Each row has a name. Each piece below is followed by the name of the row it came from, unless a question asks for something else. Each question is about the rows just above it.

[ 94  94  90 106 162 165]  (28)
[103 156 111 170  92 163]  (76)
[148 164 142 126 105 131]  (37)
[160 163 110 136 160  89]  (166)
[160 163  89 160 110 135]  (6)
[165 163  94 106  94  90]  (161)
[149 164 131 142 126 105]  (69)
[154 170 134 143 134 117]  (123)
[162  84  89 162  92  85]  (215)
[168  89  90 113  92  86]  (138)
[105 126 142 131 164 149] is which row reordered? | (69)
Which row holds these entries in another order? [ 89 160 110 135 160 163] | (6)
Which row holds these entries in another order? [ 94 106  94  90 165 163] | (161)
Which row holds these entries in another order? [163  90 165 106  94  94] | (161)
[126 142 148 164 131 105] is which row reordered? | (37)

[134 149 115 119 163 129 147 114 130 115 129]  (28)
[133  72 128 157 108 120 121 109 170 146 158]  (69)
[113 144 114 113 107  96 137 160 151 140 145]  (65)
[117 144 127 135 107 151 148 105 142 116 114]  (161)
[135 148 150 128 179 135  80 145  95 130 106]  (6)
[129 114 115 163 115 119 129 148 147 130 134]  (215)
[148 114 115 119 115 147 129 163 130 134 129] is which row reordered? | (215)
[115 129 134 149 115 119 163 129 147 114 130] is which row reordered? | (28)

[109 124 163 140 110 127 118 123 109 138 111] -> (37)
[164 109 140 138 109 127 118 111 123 111 124] -> (166)
[140 123 111 138 127 109 109 124 119 111 164] -> (69)
Which row holds these entries in another order? [109 109 111 111 119 123 124 127 138 140 164] | (69)
Which row holds these entries in another order? [164 111 119 124 109 109 127 138 111 123 140] | (69)
Which row holds these entries in another order? [109 111 118 138 123 124 109 127 140 164 111] | (166)

[163  72  93 178 141  72 180 108 126  88 101  72 175  81  99 100 159 179
 142 103 101  76 153 141  70  73  93 186] = (76)
[ 76  88  73 100 126 108  81 178 101  70 159 186  93  93 142  99 180 175
  73 141 163 103 153 179  72  72 141 101] = (37)
[ 71  93 101 159 153  76  81 141  73 186  72  73 163  88 179 178 101 180
  93 175 141  99 142  72 108 103 100 126] = (69)
Which row holds these entries in another order? [ 70  72  72  72  73  76  81  88  93  93  99 100 101 101 103 108 126 141
 141 142 153 159 163 175 178 179 180 186] | (76)
Which row holds these entries in another order? [ 70  72  72  73  73  76  81  88  93  93  99 100 101 101 103 108 126 141
 141 142 153 159 163 175 178 179 180 186] | (37)
Put [186 163  72  93 178 141  72 180 108 126  88 101  72 175  81  99 100 159
 179 142 103 101  76 153 141  70  73  93] back in order: which row is it? | (76)
Put [101 141  72  72 179 153 103 163 141  73 175 180  99 142  93  93 186 159
  70 101 178  81 108 126 100  73  88  76] back in order: which row is it? | (37)
Which row holds these entries in another order? [ 93 126 180 178 101  73 142  81 100  72 141 141  72 108 186 103  99 175
 159 101  72  93  70  76 163  88 179 153] | (76)
Which row holds these entries in another order? [186  93  73  70 141 153  76 101 103 142 179 159 100  99  81 175  72 101
  88 126 108 180  72 141 178  93  72 163] | (76)

[135 148 136 127 137 103 117 137 165 153 108 132] = (69)
[129 143 133 124 128 136 134 113 137 148  72 166] = (161)
[166 128 148 124 129 113 133  71 143 137 134 136] = (13)
Which row holds these entries in another order? [132 108 153 165 137 117 103 137 127 136 148 135] | (69)
[166  72 148 137 113 134 136 128 124 133 143 129] is which row reordered? | (161)

[150 146 149 149 152 149 153 152 148 148 146 151 147 150 149]  (13)
[155 144 142 142 160 142 164 148 159 149 159 162 146 150 157]  (161)
[152 146 146 150 149 149 148 149 148 150 148 152 152 149 153]  (37)
[142 159 148 157 164 159 146 160 150 142 145 155 142 149 162]  (76)
Put [149 151 149 150 152 148 149 152 150 148 146 153 147 146 149] back in order: which row is it? | (13)
Which row holds these entries in another order? [142 142 142 145 146 148 149 150 155 157 159 159 160 162 164] | (76)
Which row holds these entries in another order? [142 164 148 159 149 159 162 146 150 157 155 144 142 142 160] | (161)
[146 146 148 148 148 149 149 149 149 150 150 152 152 152 153] is which row reordered? | (37)
Which row holds these entries in another order? [142 148 149 159 160 162 164 159 145 155 146 157 142 142 150] | (76)
Put [152 149 147 149 152 146 148 148 149 146 149 150 151 153 150] back in order: which row is it? | (13)
[142 142 142 144 146 148 149 150 155 157 159 159 160 162 164] is which row reordered? | (161)

[ 89 155 133  99 141 154 114 162  98 106 104 122 168 128 122 100  81 139
 136  89 147 131 141 117 150 167 118 132 140 146]  (161)
[124 101 149 104 138 168 142 108 117 119 112 139 173 139 149 132 125  89
  93 131 103  76  89  98 135 149 155 175 111 177]  (123)
[ 89 150 114  99 132 161 111 160  98 108 109 126 170 126 119  99  80 139
 138  88 144 136 143 119 150 168 113 129 137 142]  (65)
[ 89 139 173 101 112 177 104 155  98 111 124 135 175 117 108  94  76 139
 142  89 138 149 149 125 150 168 103 119 132 131]  (28)
[142 131  89 138 101 139 173 112 104 111 177 125 117 132  89  93 150  98
 149 175 149 168 135 103 108 119  76 139 155 124]  (37)
[142 137 129 113 168 150 119 143 136 144  88 138 139  80  99 119 126 170
 126 109 108  98 160 111 161 132  99 114 150  89] is which row reordered? | (65)
[ 76  89  89  94  98 101 103 104 108 111 112 117 119 124 125 131 132 135
 138 139 139 142 149 149 150 155 168 173 175 177] is which row reordered? | (28)
Put [124 142 131  89 138 101 139 173 112 104 111 177 125 117 132  89  93 150
  98 149 175 149 168 135 103 108 119  76 139 155] back in order: which row is it? | (37)
[155 149 125 139 175 150 138 149 139 168 111 142 177 135 112 101  93 108
 117  76  89 104 131 103  98 132 124  89 173 119] is which row reordered? | (37)

